Each named turn below is shown by a few rows before and after it. Which turns, in which order, take the first row of each later pair to the second? The first pair is answered.
B:
[ 0 -4 -5 -4  1 -9 -1 -8  2  3 -1 -4  0 -3  1  5  0 -1] -> [ 1 -2 -6 -5  2 -9 -2 -7  1  4 -1 -1  1 -4 -2  5 -2 -1]
[ 0 10 -6  1  2  8 -1  6 -3 -2 -1  5 -1 -1 -8 -1 -8 -1] -> [ 1  8 -3  3  0  8 -1  8 -3 -2  4  0 -4 -2 -3 -6 -9 -2]
[ -6  19  -3 -13 -15   2  -5   0  10  -9  -7   6  10  -1  -3 -11  -2   3] -> [ -5  19  -3 -12 -15   3  -6   2  10  -8  -5   5   8  -3  -3 -13  -4   3]
[ 3  7  2  0  0 12  7 -1 13 -6 -4 -1  3 12  9  1  1  2] -> [ 2  8  1 -1  1 11  5 -1 13 -6 -8  2  5 12  7  4  1  2]
N:
[ 5  2  4  4  1  7  0  7 -2  2  3  9 -1  1 -5 -5 -1  0] -> [ 5  1  3  4 -1  4 -4  3 -4  2  7  3 -2 -4 -7 -3 -7  0]
[ -5  -8   3   3  -4   6   9   2   3  -8  10 -13  -2   4  10  -5  10   0] -> [-8  2  2  0 -4 18 12  6  7 -6  6 -8 -1  2  3 -1 10  1]
[  4  -2   6  -2   7  -3  -6  -8  -9  -9   4   5   3  -3   6 -10  -3  -1] -> [ 2  4  6 -4  9  5 -1 -4 -7 -8 -2 13  5 -2  4 -9  2 -1]
[ -3  -2 -12 -10  -8   5  -6 -15  -7  -5 -20  -1   7  -4 -14  18 -10 -11] -> [  1 -20  -9  -4  -4 -14  -9 -18 -11  -8 -13  -6   5   5   1   9  -4 -11]
H:
[ 5 -1  4  3 -5  7  8  8  5 -5 -4 -1  4  9  9 -4  5 -2] -> [ 2  1  0 -2 -7  7 10  3  7 -5 -9 -2  8  6  4  5  4 -2]
[-5  5  1 -3  2  9 -1  2  0 -2  0  5  2 -4 -2 -2 -1  0] -> [-5  4  0 -2  3  8 -1  4  0 -1  0  7  2 -3 -2 -2 -1 -1]
[  4  -8   6  -5  -4  -5  -6  -7   2  -6   0 -12 -11  -1  13   6   0  -1] -> [  3  -5   0  -9  -1  -7  -6 -10   1  -5  -8  -6  -6  -1   5  16   0  -1]
[ -2   4  -1  -4   4  -8  -1 -11  -2   1  -1   0   2   0  -3   8  -9  -7] -> [  1   0   2   3   8 -11  -5  -4  -5   2   3   4  -3   4   2  -2  -9  -7]
Now pairs of rows:
Between the rows of a pair lie two turns.
[  4 -13   1   7   4 -16  -4   0  -3   0   6  -4  -5   5   5  -9   1   0] -> [ -1   3   1  -2   7   4   8   8   5   1 -11  13   4   8  -6   1  10   1]
B, N
[ -3  -1   5   2 -12  10  12  15  -2   7   3  12  -6   2   6 -11   6   2] -> [ -4  -1   4   1 -19  10  10   8  -2   6  11  -3  -8  -8   4  -8  -3   1]
N, B
[  8  -6  11  16   8  -1  -9   4  -7   5   3   4  -4  10   8 -12   0   3] -> [ 1 11 14  7 -1 25  2  7  3  4  0  0 -1  0  0 -6 -2  2]
N, H
[ -3  -3  -8  -5  -4 -14  -6 -10  -4   1   0  -6   2  -5 -10  16  -7  -2] -> [ 2 -3 -1  3 10 -8 -3 11 -3  3 -7 18  0 13 -4  1  8  0]
H, N
[ -5   4  -6   0   0   2  -8   0   1   5   1   0   3 -14 -12   3 -14  -1] -> [ -3   0  -1   7  -2   5 -10   7   0   4   8  -3  -3 -12  -4  -9 -12  -1]
H, H
[  1  -2  -6   2  -5  -1  -5   3  -4   6   8   4  -1 -14  -7   7  -6  -2] -> [  4 -11  -1   7   0  -7  -5   7  -5   4   8   9  -3  -2   5  -4   5  -2]
H, N
[  4 -13  -1   5   4 -13   2   1  -4  -2  -1   1  -3  10   7   0   5  -3] -> [  3  -8  -5   3   8 -13   1   1  -5   1  -6   9   0   8  -2   7   3  -1]
B, B
[  2   5   9   6  -1   1   3  -7  -3   0   1   2  -6 -11  -3  -5 -11   1] -> [ 1  5 12  6  3  5  8 -1 -1 -1 -6 11 -3 -2  1 -8  0  2]
N, N
[  5  10   5   7  -7  16   6  -1  -2 -12  21  -1  -6  -1   3  -2 -15  -4] -> [  3  14  -2   2  -7  14   6  -7  -2 -10  15   2  -2  -5  -8  10 -19  -4]
H, B
[ -5  -6  -2 -10  -3 -14  -1 -20   1   2  -4 -15   8  -2  -3  22   0   0] -> [  4 -17   9   9   2 -15  -8  -2  -4   1  12 -13  -7   6  16 -10   2   1]
H, H
[ -1  14  -6  10   2  14  -3  11   0   7  -5   3  -7  -5 -10  -9 -12  -3] -> [ -6  15  -6   1  -6  17   4   1   4   3  -6 -11  -3 -10  -9   0 -11  -4]
B, H
[  0  -2  16   8  -3  16   7  14   6  -8   9  -8  -5   5  19 -20  10  -1] -> [ -7  20  -2  -8  -4  22   8   3   7  -1 -11   3   9  -9 -16  15  -3  -1]
N, H
[-9 13  8  1  3 18  6 13  3  1 -4 15  1 -6 -8  3 -1 -3] -> [ -6   2   0   5  -1  -5  -8  -5  -7   4   8  -2  -3 -17 -12   9 -20  -4]
N, H
[ -1   0 -12  -4   3  -6 -11  -2  -1   6  -5  14   8  11   4   7   7   1] -> [  3   0  -7   6   2  -1 -17   8  -3   6   7  11  -2   8   8 -10   0   1]
N, H
[  2   2   1   3 -10  11   5   2  10  -2  -1  -6  -4  -3 -12  11   0   1] -> [ 4 -9 -3  4 -7 -8 -1 -7  5  0  0 -8 -2  0 -9 16 -1  1]
N, H
[ 5  7 10  5  1 -5  1  3  1  3 -6 -4  5 -4 -7 17  9 -4] -> [ 8  6 11 13  4 -5 -4 12 -2  4 -1  1 -1 -3 -5  7  6 -3]
B, H
